(in the rows, 128 means zero)
Rows swapped in pairs by one turn or mirror: which row each one swaps with
toban: [114  94 153 121  96 110 127 115 135 123 121 157 132 137 142 122 147]
tamis: [151 106 110 152 118 118 124 128 106  94 116 138 151 115 108 137 130]
goba: [122 145 165 116 137 125 138 128 137 118 132 140 121 138 158 126  77]
Meziv: [118  98 140 123 113 117 118 117 158 120 110 149 139 129 147 111 154]
Fodip: [142 157 156 131 122 128 136 132 105 141 109 117 116 116 109 143 154]
Seval: [147 123 131 133 137 133 139 154  70 158 115 140 129 138 147 141 113]
vomi: [ 93 138 121 141 154 141 125 134 137 118 170 139 128 116 131 120 132]
niv: [120 154 155 125 142 131 140 137 128 126 132 147 123 132 160 119  76]
zevet: [147 158 140 142 122 136 140 134 110 142 120 117 101 119 111 147 157]
lup: [127  93  91 148 152 137 139 128  92 132 123 137 131 133 125 148  91]
seb: [107 105 144 120 105 114 120 116 151 130 120 137 134 139 139 112 162]
gug: [148 132 123 132 145 141 140 149  72 154 117 145 127 138 153 138 116]
bibe: [143 152 145 144 129 141 134 141 102 132 106 122 102 115 103 159 142]
Bov: [ 99 108 142 131 107 115 127 107 151 132 123 143 141 136 144 108 153]
bugev: [157 133 118 136 131 133 148 146  78 154 125 139 129 147 155 138 114]
putib: [107 103 139 124  99 111 120 105 148 129 112 145 140 129 152 118 147]
lebo: [138 106 116 156 119 120 123 121 107  97 128 125 155 112  93 140 122]
Siv: [141 106 119 150 116 116 123 118 101 106 120 127 159 113  99 154 124]
pon: [140  97 111 162 132 119 110 119 114  99 105 137 148 113 112 137 120]
moruz: [122 140 157 121 144 127 142 134 130 126 126 143 130 143 162 120  76]
Lus: [154 136 126 138 143 128 143 148  78 161 132 142 124 140 150 139 121]
Rilev: [155 105 124 155 123 108 127 120 103 101 126 134 152 121  99 150 119]
nimu: [157 135 125 129 134 133 144 156  79 159 109 138 120 136 149 135 123]
pules: [119 104 126 126 101 112 107 116 145 123 103 151 128 132 151 115 155]
zatod: [104 142 149 121 132 126 137 138 117 119 129 151 125 136 160 113  75]
fuv: [110 138 142 122 149 130 136 142 132 120 131 148 127 129 157 115  78]
fazor: [120  97 142 130 106 118 127 110 153 135 135 149 132 142 148 109 150]
kef: [110 121 143 108  97 123 138 116 133 147  93 140 105 147 151 131 105]
Mavu: [158 123 121 144 139 131 148 139  74 156 135 137 121 146 150 136 120]
beb: [142  87 122 157 114 122 131 119  96  96 126 146 150 120 105 139 117]
lop: [ 88 136 125 142 149 142 126 139 139 118 156 141 103 127 136 130 130]
Mokit: [138 160 145 153 136 124 135 125 113 126 117 108 109 123 107 144 146]
zunem: [ 95 154 142 142 150 143 119 136 144 111 156 133 131 114 135 122 126]
Vule: [109 147 152 117 140 135 142 141 120 120 123 150 120 133 164 113  82]
Pavem: [104  91  98 149 143 134 144 127 101 129 122 139 134 140 136 148  89]
Ren: [104 143 123 135 149 149 116 129 145 125 164 128 118 127 139 130 138]
Sut: [137 157 136 150 131 130 128 142  97 139 120 125 120 117 117 147 166]
rulu: [143  95 109 159 121 118 122 111 100 102 119 134 159 110 113 141 120]
vel: [116 115 139 115  93 131 142 118 123 150  86 139 117 144 144 144 101]
vep: [101 141 134 140 163 141 125 132 148 111 163 132 119 117 133 136 126]

vep swaps with zevet
goba swaps with Mavu
lup swaps with kef
Pavem swaps with vel

